Some points, each followed by its number:
tensor([ 34, -19,  21, -24,  15,  29,  -8,   6, -10,  28, -13,  17,   6,  23, -16,  14, -10,  -5,
         18, -34,  49,  -5,  43]) 0
tensor([  2,   8,  -4,  -8,   2,   6, -11,  -8,   0, -16, -24,  27, -21,  25,  20,  -7,  26,  -4,
         -3,   6,   4,  13,   3]) 1
tensor([  9,  10,   5,  -6,  29,  12, -11, -10,  -1,  13,  -9,  20,   6, -38,   0,   8,  10,  -8,
          0,  17,   5,   3,   2]) 2
tensor([ -7,   1, -17,  15,  37,   3,  39, -37,  17, -11,  19, -38,  15, -35,   9,   9,  -9,  12,
        -13,  -1,  37,   2,  18]) 3
tensor([ 16,   9,  -7,  12, -23, -14,  -6,  13,   1,   1,  18,   0,  31,   0,  12, -50,  -6,  -8,
         -8,  28, -45, -13, -40]) 4
tensor([-14,   3, -14,  30, -28, -22,  25, -19,  -9, -37, -38,  20,  25,  42,  25,  -3,  14,  12,
          2,  35,  15,  11, -43]) 5
tensor([  4, -14, -37,  18,  -2, -48,  19, -33, -20,   8,  16,  -4,  28, -26,  18,  13, -23,   3,
         -3,   9,  -3,   6, -28]) 6
tensor([  1,  -4, -20,   0, -39,   1, -20,   6, -20,   4,  16,   6,  25,   5,  12, -47, -18,   6,
         -7,  50, -26, -12, -34]) 7
tensor([-27,  29,   8,  -9, -26,  -4, -13,  -2,  12, -27,  -1,  17,   2,  30,  -9,  -4,  -3,  42,
         17,  -2,  -5, -33, -52]) 8
tensor([  0,  18,  -9, -13,  29,  72, -24,   6,   9,   6, -15,   2,  -8,   3,   1,   2,  40, -15,
         -9,   0,  17,  37,  12]) 9
tensor([  7,  12,  -6,   7,  15,  22, -29,   6,  -8,  36, -13, -32,  66,  15,   2, -46,  -9, -45,
        -26, -12, -24,  -6,  -2]) 10
tensor([-32,   4,  -6, -26, -38,   7, -12,  -9,   4,  32,  18, -16, -13,  27, -17,  -2,   3, -12,
         17, -50, -24, -21,   2]) 11
tensor([  6,  18, -15,  -5,  -1,  17, -22,  -8,   3, -17, -35,  32, -24,  42,  28,  -8,  39,  -7,
         -5,   0,   9,  25,   4]) 12
tensor([  0,  -5,  34,  30, -38, -32,  17,  22,   4, -24,  44, -26, -31, -98,  -6, -11, -22,  56,
        -18,  71, -72,   5, -15]) 13
tensor([-42,   9, -12, -20, -44,  14, -11,  -4,  -1,  34,  20, -13, -10,  33, -17,   5,  11, -10,
         25, -61, -27, -13,  -1]) 14
tensor([-12,   1,  -7,  27, -32, -24,  28, -21,  -4, -37, -37,  18,  26,  37,  24,  -7,  16,  12,
          5,  37,  14,  12, -42]) 15
tensor([ 41, -17,  23, -25,  31,  41,  -5,   7, -12,  24,  -8,  20,  18,  27, -16,  23, -10,  -9,
         19, -36,  61,  -3,  47]) 16
tensor([-18,  -5, -10,  20, -37, -15,  29, -24,  -9, -35, -39,  21,  27,  46,  30, -13,  18,  12,
          4,  34,  15,  12, -42]) 17
Which three points above are nearest to each new point by angle? Their numbers follow each, nearest first.
tensor([-58,  18, -29, -53,  39,  65,  -1,  15,  42,  22,   7, -32,  -5,  27,   7, -77,  26, -26,
        -25,  22, -29,  17, -10]) -> 9 10 11
tensor([  -2,   -6,   40,   41,  -37,  -51,   32,   41,   13,  -22,   62,  -27,  -45, -127,  -16,
         -21,  -15,   67,  -26,   90,  -95,    4,  -28]) -> 13 4 7
tensor([  1,  14, -37,  31,  96, -48,  31, -55,  31,  -8,  40, -33, -10, -40,   6,  86, -19,  -7,
         11, -85,  85, -28,  67]) -> 3 16 0
tensor([ -2,  -5,  19,  22, -21, -28,  10,  20,   4, -15,  32, -17, -20, -63,  -5,  -9, -15,  37,
        -12,  44, -51,   3, -14]) -> 13 4 7
tensor([-17, -20,  17,  -5,  70,  -6,  13,  25,  19, -33,  15, -40,  14, -59, -21, -17, -32, -21,
        -32,  21, -48, -24, -29]) -> 13 3 4
tensor([ -2,  -1,  18,  20, -18, -24,  12,  15,   1, -15,  28, -13, -19, -55,  -3,  -9, -15,  34,
        -11,  38, -47,  -1, -11]) -> 13 4 7
tensor([  -5,   -5,   37,   43,  -38,  -42,   23,   35,    6,  -34,   55,  -36,  -39, -127,   -1,
          -8,  -22,   72,  -22,   76,  -90,    8,  -20]) -> 13 4 7
